Questions about the matrix below.
1) Read off the entry just right of 129.
2) Read off the top-left entry.
3) Read off the largest entry in the first row.
4) Read off the 3rd entry, reading row by row.
5) Read off the entry directly above the smallest entry.
6) Read off the 2nd entry on the main diagonal.
7) Read off the top-right entry.
8) Read off the entry just left of the largest entry.
[[125 132 111 121 123 109 138 143 123 145 139 122]
 [130 146 145 125 151 104 129 132 111 127 113 117]]
1) 132
2) 125
3) 145
4) 111
5) 109
6) 146
7) 122
8) 125

[[114 101 147 108]
 [141 123 102 115]
 [125 121 148 149]
 [148 132 150 120]
 [108 113 147 146]
 [153 152 121 119]
 [129 139 135 132]
 [104 110 113 108]
 [136 146 103 149]
 [113 107 112 143]
 [117 139 147 115]
 [106 121 139 130]
 [139 148 128 120]]
Rows and columns are numbered from 1.
The entry in row 2 and column 1 is 141
The entry directly above the largest entry -> 108
Find the entry just left of the smallest entry.
A: 114
Find the entry just right of 106.
A: 121
The entry at row 1, column 2 -> 101
The entry directly below 103: 112
The entry at row 3, column 3: 148
The bottom-right entry -> 120
Find the bottom entry of the column that holds the largest entry.
A: 139
Find the entry just right of the largest entry.
A: 152
Find the entry directly above 152.
A: 113
The entry directly below the smallest entry -> 123
The entry just right of the smallest entry is 147
The maximum -> 153
The entry in row 3 and column 1 is 125
